50 stands for zero in the data rows.
Here are some numbered points:
[99, 47, 41, 40, 88, 52, 47, 99, 41, 14, 51, 42, 44, 38, 50, 50, 32, 49, 53, 49, 73, 50, 65, 42, 50, 37, 73, 54, 44, 52, 40] 0
[90, 52, 38, 39, 84, 46, 43, 99, 42, 21, 55, 42, 48, 48, 63, 51, 61, 0, 49, 56, 70, 54, 63, 44, 49, 42, 69, 33, 40, 51, 40] 1
[32, 53, 57, 60, 61, 49, 35, 32, 79, 71, 33, 40, 25, 51, 99, 51, 66, 69, 70, 61, 86, 50, 47, 37, 53, 59, 63, 67, 19, 54, 38] 2
[90, 50, 52, 62, 75, 57, 39, 99, 44, 28, 60, 47, 50, 64, 41, 43, 91, 54, 49, 37, 99, 37, 24, 53, 59, 46, 68, 52, 42, 61, 74] 3
[50, 46, 52, 58, 49, 54, 59, 46, 83, 54, 39, 47, 58, 64, 0, 50, 16, 55, 37, 35, 25, 52, 42, 56, 50, 35, 46, 43, 50, 50, 47] 4
[23, 57, 56, 99, 75, 48, 71, 52, 54, 61, 37, 30, 99, 53, 20, 49, 12, 58, 55, 60, 53, 52, 59, 49, 46, 90, 54, 47, 78, 50, 44] 5
[56, 45, 38, 35, 22, 40, 53, 17, 51, 66, 27, 30, 34, 75, 54, 49, 24, 0, 54, 44, 29, 53, 62, 60, 53, 39, 45, 17, 45, 49, 33] 6
[18, 48, 51, 49, 18, 45, 57, 13, 0, 56, 49, 49, 60, 0, 69, 50, 54, 50, 48, 54, 38, 54, 59, 35, 48, 47, 41, 58, 54, 53, 48] 7
[69, 51, 37, 59, 59, 43, 53, 47, 23, 53, 36, 31, 42, 56, 28, 49, 64, 0, 44, 33, 12, 47, 45, 41, 51, 54, 50, 27, 36, 46, 39] 8
[2, 49, 49, 57, 11, 50, 37, 0, 71, 24, 50, 56, 53, 48, 46, 50, 54, 55, 46, 46, 11, 45, 36, 51, 48, 45, 32, 55, 51, 52, 47] 9
[59, 47, 18, 40, 40, 45, 56, 65, 0, 56, 19, 21, 45, 50, 47, 53, 58, 60, 53, 59, 0, 53, 43, 39, 50, 46, 55, 57, 53, 54, 38] 10
[71, 52, 53, 46, 58, 56, 48, 56, 99, 61, 62, 52, 46, 99, 99, 50, 50, 50, 48, 54, 66, 47, 68, 70, 50, 54, 49, 50, 53, 48, 42] 11
[77, 50, 16, 46, 65, 47, 66, 91, 17, 64, 25, 11, 48, 54, 49, 52, 47, 58, 46, 48, 0, 46, 51, 45, 54, 37, 61, 48, 59, 47, 24] 12
[53, 49, 19, 43, 51, 41, 63, 58, 27, 65, 24, 24, 61, 67, 73, 49, 91, 57, 60, 63, 0, 55, 56, 40, 51, 29, 32, 58, 45, 52, 29] 13
[35, 46, 38, 86, 57, 41, 51, 53, 4, 66, 36, 43, 45, 29, 50, 48, 80, 71, 24, 59, 25, 59, 52, 48, 51, 98, 48, 34, 84, 55, 24] 14
[55, 50, 36, 27, 42, 52, 44, 64, 46, 56, 45, 48, 57, 57, 63, 53, 1, 99, 61, 55, 25, 56, 37, 47, 58, 53, 43, 90, 64, 51, 45] 15
[96, 50, 51, 46, 88, 52, 63, 99, 48, 77, 57, 55, 38, 38, 53, 50, 30, 52, 53, 49, 95, 50, 56, 55, 49, 55, 71, 47, 48, 53, 54] 16
[0, 52, 50, 52, 22, 46, 45, 0, 49, 26, 49, 57, 30, 46, 46, 49, 75, 52, 57, 44, 9, 43, 32, 54, 49, 57, 25, 58, 53, 49, 53] 17
[46, 52, 64, 44, 60, 48, 54, 44, 81, 49, 65, 62, 52, 44, 24, 51, 43, 0, 43, 46, 86, 43, 38, 58, 48, 44, 57, 28, 53, 50, 47] 18
[99, 48, 52, 42, 98, 58, 43, 99, 63, 21, 51, 52, 43, 48, 40, 49, 67, 53, 50, 41, 90, 46, 50, 54, 50, 46, 68, 55, 38, 50, 52] 19
[65, 43, 65, 40, 76, 37, 46, 99, 86, 33, 40, 64, 28, 40, 35, 49, 53, 37, 64, 34, 94, 39, 36, 38, 46, 48, 63, 58, 67, 47, 47] 20
[31, 48, 43, 51, 33, 54, 52, 16, 50, 38, 40, 48, 55, 64, 0, 50, 69, 97, 48, 50, 0, 51, 39, 49, 50, 49, 38, 68, 50, 50, 40] 21
[57, 51, 72, 52, 66, 56, 76, 51, 89, 99, 76, 76, 52, 65, 63, 52, 72, 53, 49, 50, 99, 55, 50, 74, 46, 53, 50, 59, 47, 51, 63] 22
[43, 48, 56, 12, 7, 57, 55, 24, 45, 63, 50, 30, 99, 36, 53, 55, 56, 53, 89, 33, 44, 72, 39, 68, 44, 44, 54, 54, 73, 42, 52] 23
[0, 53, 58, 53, 24, 43, 70, 0, 64, 88, 38, 62, 37, 28, 48, 54, 45, 56, 58, 54, 13, 58, 42, 54, 54, 48, 36, 54, 58, 44, 60] 24
[51, 50, 60, 52, 46, 49, 40, 36, 63, 17, 57, 63, 37, 54, 0, 52, 41, 0, 44, 56, 66, 50, 60, 59, 49, 42, 49, 22, 48, 50, 59] 25
[57, 47, 62, 52, 73, 55, 13, 31, 53, 0, 50, 51, 74, 52, 55, 47, 28, 55, 47, 55, 81, 42, 51, 47, 51, 43, 44, 46, 52, 51, 49] 26
[87, 49, 52, 43, 65, 48, 39, 98, 98, 34, 52, 48, 65, 62, 0, 51, 44, 52, 53, 39, 60, 53, 47, 57, 48, 28, 58, 56, 50, 51, 58] 27
[50, 52, 32, 31, 36, 40, 56, 35, 50, 38, 36, 43, 51, 48, 28, 50, 65, 0, 53, 67, 11, 52, 41, 40, 53, 46, 53, 14, 42, 48, 46] 28
[52, 47, 38, 38, 52, 47, 44, 45, 78, 61, 45, 43, 30, 99, 71, 51, 65, 0, 48, 45, 28, 57, 51, 59, 48, 57, 45, 16, 41, 49, 40] 29
[43, 47, 43, 87, 29, 42, 51, 68, 58, 71, 50, 26, 43, 72, 23, 48, 64, 1, 51, 51, 42, 39, 12, 38, 50, 78, 51, 6, 49, 51, 46] 30
[12, 50, 38, 35, 23, 43, 39, 2, 19, 34, 37, 37, 56, 51, 44, 52, 27, 53, 44, 52, 0, 45, 38, 43, 52, 56, 30, 48, 58, 48, 43] 31
[10, 50, 59, 54, 21, 48, 59, 0, 70, 74, 61, 69, 54, 56, 32, 50, 32, 0, 50, 55, 44, 51, 55, 56, 50, 49, 37, 40, 53, 52, 55] 32
[49, 50, 56, 50, 42, 50, 41, 43, 99, 68, 47, 47, 41, 99, 23, 50, 99, 46, 68, 61, 45, 55, 30, 69, 51, 68, 53, 49, 54, 50, 50] 33
[58, 49, 68, 60, 47, 55, 57, 44, 93, 66, 65, 74, 48, 66, 0, 43, 18, 61, 61, 65, 98, 50, 31, 46, 56, 19, 58, 42, 36, 47, 56] 34
[78, 49, 42, 45, 85, 60, 48, 96, 79, 40, 52, 46, 58, 95, 97, 51, 62, 97, 50, 50, 69, 53, 67, 58, 49, 36, 62, 67, 54, 50, 47] 35
[11, 47, 51, 61, 2, 41, 30, 0, 65, 24, 49, 50, 52, 44, 46, 47, 40, 54, 41, 39, 13, 49, 50, 41, 52, 72, 36, 45, 39, 53, 49] 36
[89, 47, 59, 46, 77, 55, 41, 99, 66, 24, 67, 62, 35, 41, 35, 50, 50, 0, 44, 57, 99, 51, 58, 57, 48, 50, 64, 34, 45, 50, 54] 37
[3, 50, 54, 62, 6, 40, 32, 0, 52, 28, 49, 52, 37, 39, 48, 50, 41, 28, 47, 43, 24, 46, 38, 42, 49, 36, 44, 46, 46, 53, 53] 38
[52, 50, 61, 62, 39, 44, 56, 43, 44, 54, 63, 61, 51, 47, 99, 47, 57, 0, 38, 61, 97, 47, 69, 43, 49, 60, 58, 22, 32, 52, 62] 39
[71, 51, 51, 60, 57, 56, 47, 52, 99, 54, 59, 49, 54, 99, 99, 49, 59, 65, 57, 65, 64, 49, 58, 70, 46, 43, 46, 67, 59, 48, 53] 40
[88, 49, 53, 42, 68, 52, 41, 99, 17, 15, 59, 53, 49, 14, 61, 50, 14, 51, 52, 46, 98, 49, 58, 38, 46, 50, 65, 51, 52, 51, 54] 41
Which five points above are nearest to each new point, looking only along the 8 directions in which the numbered points spread most? Their numbers follow each, nearest first.
[55, 49, 56, 49, 75, 54, 48, 46, 44, 61, 35, 56, 62, 75, 0, 53, 47, 58, 49, 66, 28, 47, 25, 50, 50, 44, 48, 39, 41, 48, 64] 4 27 21 8 33
[50, 48, 48, 45, 66, 59, 49, 63, 99, 61, 45, 42, 53, 99, 23, 52, 73, 57, 49, 62, 44, 52, 48, 72, 51, 58, 45, 62, 57, 52, 55] 33 40 4 27 11
[44, 52, 66, 58, 55, 53, 55, 31, 71, 54, 76, 65, 64, 35, 99, 51, 64, 52, 42, 49, 99, 50, 68, 61, 49, 60, 44, 53, 51, 53, 69] 2 39 22 11 40
[28, 48, 77, 49, 14, 53, 48, 0, 89, 31, 74, 80, 24, 52, 77, 48, 69, 53, 50, 48, 91, 54, 47, 62, 50, 55, 37, 65, 55, 50, 70] 2 9 38 22 32
[84, 49, 55, 31, 80, 51, 72, 99, 56, 89, 39, 39, 74, 50, 51, 44, 31, 56, 42, 47, 72, 55, 26, 47, 53, 44, 66, 59, 62, 51, 38] 16 20 0 19 27
[54, 48, 51, 53, 37, 49, 41, 57, 0, 42, 51, 53, 69, 0, 77, 52, 76, 83, 58, 48, 50, 56, 62, 34, 44, 52, 51, 65, 45, 50, 59] 7 10 23 14 2
[69, 33, 56, 75, 59, 32, 4, 43, 27, 4, 39, 40, 45, 13, 2, 44, 44, 72, 54, 39, 54, 41, 45, 46, 63, 86, 46, 52, 56, 49, 29] 26 14 25 20 21
[43, 53, 52, 59, 44, 54, 3, 47, 44, 0, 45, 52, 69, 48, 41, 48, 73, 58, 48, 37, 51, 45, 51, 38, 49, 19, 39, 48, 54, 47, 44] 26 9 36 17 38
[99, 49, 58, 40, 84, 60, 63, 99, 61, 75, 63, 62, 40, 59, 49, 51, 28, 51, 48, 44, 99, 52, 64, 59, 48, 50, 66, 47, 50, 51, 52] 16 20 19 0 37
[39, 50, 50, 45, 37, 52, 53, 45, 0, 37, 59, 49, 41, 0, 73, 50, 55, 45, 50, 52, 62, 48, 48, 36, 51, 44, 51, 59, 47, 52, 52] 7 23 41 39 26
[42, 51, 67, 71, 71, 31, 60, 38, 35, 95, 54, 64, 64, 62, 53, 46, 99, 57, 44, 65, 55, 30, 34, 70, 61, 55, 37, 76, 31, 44, 61] 2 22 33 14 23
[49, 50, 46, 53, 35, 51, 45, 50, 0, 20, 54, 45, 47, 0, 76, 50, 47, 85, 50, 53, 46, 48, 48, 33, 49, 44, 51, 74, 58, 50, 49] 7 15 10 26 23
[94, 49, 31, 52, 87, 53, 49, 99, 68, 34, 40, 24, 58, 99, 92, 52, 73, 58, 44, 52, 44, 47, 57, 59, 50, 45, 64, 55, 51, 53, 44] 35 40 11 19 0
[54, 47, 51, 48, 65, 52, 66, 59, 61, 99, 40, 44, 52, 59, 0, 52, 57, 55, 50, 55, 26, 54, 56, 58, 50, 45, 44, 54, 48, 49, 47] 4 33 23 30 8
[47, 50, 28, 48, 41, 44, 44, 47, 0, 47, 29, 31, 42, 14, 61, 50, 53, 53, 55, 53, 0, 51, 56, 36, 49, 50, 48, 47, 46, 51, 33] 10 13 7 31 12
[58, 57, 57, 48, 70, 52, 28, 36, 82, 28, 62, 49, 85, 27, 46, 46, 99, 59, 60, 48, 52, 58, 34, 54, 40, 8, 42, 59, 42, 51, 64] 20 26 2 3 33
[42, 46, 44, 94, 60, 39, 34, 59, 40, 60, 23, 53, 32, 57, 0, 49, 10, 58, 54, 28, 11, 33, 38, 38, 58, 44, 49, 43, 59, 48, 36] 4 5 21 8 30
[0, 49, 50, 56, 17, 48, 67, 0, 27, 83, 42, 55, 47, 69, 49, 52, 54, 58, 48, 53, 16, 52, 45, 56, 54, 39, 26, 54, 46, 50, 50] 24 17 9 31 23
[0, 56, 66, 38, 16, 50, 67, 0, 52, 83, 56, 59, 55, 58, 50, 51, 42, 52, 54, 43, 45, 53, 61, 57, 45, 54, 37, 51, 57, 46, 54] 24 32 23 38 9
[43, 55, 48, 51, 40, 48, 60, 50, 0, 40, 50, 59, 54, 0, 0, 51, 56, 43, 46, 58, 35, 47, 55, 32, 51, 56, 46, 52, 51, 55, 57] 7 8 10 28 14
[43, 51, 50, 54, 41, 51, 70, 47, 0, 85, 55, 47, 44, 0, 74, 52, 51, 51, 48, 65, 62, 63, 64, 33, 46, 59, 48, 52, 63, 53, 54] 7 23 14 39 2
[48, 49, 51, 55, 37, 50, 49, 48, 0, 39, 48, 52, 53, 0, 71, 51, 48, 52, 55, 37, 61, 57, 57, 33, 49, 47, 54, 53, 39, 48, 56] 7 41 23 26 10
[66, 47, 28, 46, 58, 49, 56, 53, 87, 66, 33, 24, 57, 99, 23, 50, 37, 60, 46, 66, 0, 44, 41, 57, 51, 56, 41, 43, 50, 49, 33] 4 33 29 12 21
[40, 49, 58, 51, 31, 49, 26, 52, 0, 52, 59, 70, 40, 0, 68, 48, 16, 62, 32, 57, 63, 54, 54, 34, 53, 59, 57, 44, 47, 51, 72] 7 41 26 23 39
[53, 51, 36, 54, 48, 58, 55, 61, 33, 53, 36, 46, 57, 51, 69, 48, 52, 99, 51, 62, 19, 56, 51, 47, 53, 44, 50, 84, 65, 48, 42] 15 13 10 12 23
[59, 51, 48, 49, 61, 56, 58, 51, 99, 65, 48, 51, 47, 99, 20, 52, 31, 48, 53, 61, 42, 53, 49, 69, 50, 48, 47, 52, 46, 54, 54] 4 33 34 27 11
[41, 51, 66, 43, 60, 58, 45, 61, 64, 59, 73, 62, 78, 44, 76, 51, 51, 99, 49, 48, 94, 46, 60, 60, 49, 52, 53, 89, 49, 54, 58] 2 22 40 35 15
[85, 50, 41, 50, 88, 52, 45, 93, 82, 37, 50, 41, 36, 91, 66, 50, 57, 0, 45, 59, 57, 50, 60, 55, 52, 53, 58, 27, 56, 50, 48] 1 29 37 11 19
[54, 46, 43, 47, 60, 55, 51, 61, 59, 52, 38, 35, 46, 47, 68, 49, 63, 99, 50, 54, 21, 47, 60, 43, 47, 32, 54, 88, 36, 46, 45] 15 13 10 35 23
